In the rows, zero is written as 128.
A single turn carries every row of the set below to another of its rows. Some are shown first; where does it send the rows asked next?
fofe: [111 125 141 126 142 136 139 166 155 153 181 131 129]
nure: [121 119 134 152 128 100 136 143 117 147 166 143 108]
Taf: [131 126 122 145 128  96 142 165 110 130 173 144 116]
nuva: [113 127 138 125 140 136 144 173 152 146 185 131 134]
buduz: [113 132 129 107 107 135 176 165 176 145 149 134 123]
fetis: [137 149 112 129  85 110 160 135 101 122 139 129 128]
Muzov: [121 145 118 132 143 133 130 169 186 139 161 122 115]
napiv: [113 147 121 138 138 144 150 159 182 138 166 120 128]
libob: [145 173 105 104 103 128 125 152 133 128 127 106 149]
Tetod: [133 122 126 146 100 105 156 119 109 133 138 129 125]
kino: [134 138 122 130  91 102 131 119 114 144 125 129 104]
Kiko: [124 126 126 150 125 105 155 155 107 132 176 143 124]
gosa: [117 128 134 121 142 132 139 180 152 143 185 132 132]
remep: [137 169  97 100 104 138 123 150 137 125 128 102 138]
Nitem: [148 149 106 121  89  97 142 150 103 119 136 132 117]
gek: [124 164 109 110 102 148 128 126 141 139 125 100 138]
kege: [145 168 109 104 107 123 108 147 140 137 120 106 136]
Deduz: [121 136 122 101 110 128 171 180 174 137 151 135 122]
fofov: [129 121 128 146 131  93 131 157 115 139 168 145 106]
toz: [123 149 113 130 142 134 139 177 181 130 166 123 123]
fotu: [137 165 101 100 107 135 110 144 143 134 122 103 127]
nofur: [138 119 126 143 105  95 135 121 115 139 131 130 110]
gafe: [141 129 116 141 100 102 162 138 102 118 144 130 132]
nufi: [151 129 111 133 104  90 144 152 104 115 141 133 121]
vamu: [118 122 133 154 125 107 151 142 112 142 171 142 119]
Pafaf: [120 128 129 102 114 122 151 169 183 152 141 135 106]
susu: [112 128 133 107 110 131 164 158 182 154 143 134 113]
nir: [135 173 112 111  99 138 137 137 134 133 128 104 156]
tenup: [125 133 122  98 113 121 155 183 178 141 146 136 111]
Zuba: [130 166 119 115 101 139 129 123 139 146 122 103 147]
loluf: [114 124 140 124 144 131 131 170 157 153 180 132 124]
Dudun: [129 161 109 106 106 141 113 130 145 142 120 101 128]
mari: [129 168 102 106 101 147 134 138 136 128 130 101 145]
Fis: [118 150 115 134 139 141 151 171 179 129 169 122 130]
mabuz: [129 142 122 135  85 113 153 115 108 138 132 128 120]
Kufa: [137 164 118 110 106 129 111 129 144 149 117 105 135]
dofu: [118 126 135 121 144 129 131 179 155 148 182 132 126]
sapa: [146 142 112 122  94  92 124 141 111 132 127 132 102]
fugan: [114 143 123 137 141 140 137 157 186 144 161 121 119]
fadas: [149 122 117 135 108  86 128 142 112 128 132 132 108]

nufi moves to Tetod
Kufa moves to libob
Now find these:
gosa moves to fofe
Taf moves to vamu
susu moves to tenup
Dudun moves to remep
Nitem moves to mabuz
Muzov moves to Fis

A single turn carries every row of the set below to another of its rows. Some are shown first; where does it send the rows asked next?
Biku: [101  97 126 132 127 102 148 120 121 122 136 128 107 142]
vume: [ 98 136 117 164 134 140 163 138 128 115 107 122 121 111]
Koten: [105 137 151 147 119 137 154 107 130 103 126 117 131 114]
laraf: [101 112 145 142 108 119 143  95 125  98 135 118 130 128]
zape: [130  70 119 122 129 125 132 165 124 125 149 141 145 128]
veres: [139  80  93 141 136 129 128 168  86 107 128 113 124 140]
sado: [142 124 106 164 139 163 151 159 110  81 132  88 140 109]
dulen: [132  80  88 145 152 140 142 172 108 114 134 103 138 137]
Nul: [141 127 125 144 121 135 124 113 112  62 136  94 154 107]
nam: [102 106 115 140 140 106 157 137 126 132 126 131 105 135]
mil: [143  79 130 125 111 108 111 130 103 116 136 113 151 130]
dipaf: [ 99 132 146 148 114 138 151 105 133  96 127 121 137 112]
Kevi: [130  80 109 119 129 108 111 119 108  92 142 114 155 138]
mipi: [149 108 100 150 156 134 149 179 131 114 121 130 152 118]
zep: [137 100 113 159 139 148 161 188 124 115 140 125 129 108]
Venib: [122  73  98 119 149 118 129 149 124 108 146 131 151 138]
leri: [126 101  92 161 161 147 161 175 122 103 131 114 143 121]
rig: [145 137 131 147 117 152 143 158 126  82 139 121 138  84]
fenef: [153 126 139 143 105 126 119 127 107  87 129  99 147  98]
rel: [131 109 121 113 124 126 116 115 130  70 151 125 161 113]
liva: [101  90 117 141 125  97 148 120 121 119 134 126 109 141]
pipu: [ 99 118 105 163 137 121 161 142 117 126 106 118 108 125]
zizub: [101 139 134 165 119 143 154 117 120 104 109 108 129 110]
Mave: [144  82 120 124 114 121 114 132  93  80 151 114 134 137]
Fizi: [104 105 143 129 120 106 147 104 132 113 142 130 121 133]
Puman: [144  74 113 158 134 119 144 169 102 132 129 105 135 134]
kolap: [137 106 138 111 108 131 114 134 126  91 149 136 153 101]
keb: [104 121 151 137 112 123 145  98 123 102 136 119 124 126]
Bova: [ 99  97 134 132 118 105 146 108 136 107 144 134 123 134]
dotoz: [135 137 118 155 137 156 149 142 127  65 137 106 151  95]
pevok: [154 130 129 156 139 152 148 152 137  86 127 118 168 104]
Terur: [145 102 118 111 126 120 114 119 131  80 150 114 163 119]
libo: [152  86 108 122 143 104 131 154 136 105 146 140 151 132]
pip: [138 122 104 175 146 149 157 155 108  86 124  88 142 112]
fuve: [136  77 104 110 130 120 110 133 110  97 150 112 149 139]
Kigi: [154 121 121 177 126 137 154 163 104 102 123  91 129 102]
Veter: [138  74  94 124 150 118 130 154 125 117 142 118 152 140]
runar: [152 136 120 150 134 150 141 138 130  71 138  95 156  99]
vanop: [156 109 137 128 125 123 130 129 140  77 153 129 167 116]
zodu: [102 137 124 159 139 136 166 139 125 124 109 120 115 115]
viv: [146 114 137 147 112 155 126 132  93  68 138  96 146 117]
kuf: [128  75  89 152 154 123 141 161 105 116 128 106 141 144]
gim: [144 120 123 129 118 142 118 121 114  64 146  97 151 110]
rin: [ 97 102 105 147 138 108 158 141 129 125 124 134 107 131]
Devop: [139 113 110 163 134 162 139 167  86  93 116  97 137 121]
miv: [102 142 139 159 125 144 158 122 119 111 113 110 121 114]
Zozub: [144 106  95 162 157 148 159 174 126 106 130 102 147 120]
kepa: [100 119 113 155 140 123 161 143 115 132 113 119 104 129]

laraf moves to rin
gim moves to Veter
Now find these:
Kigi moves to kolap
leri moves to Nul
vanop moves to veres
zodu moves to keb

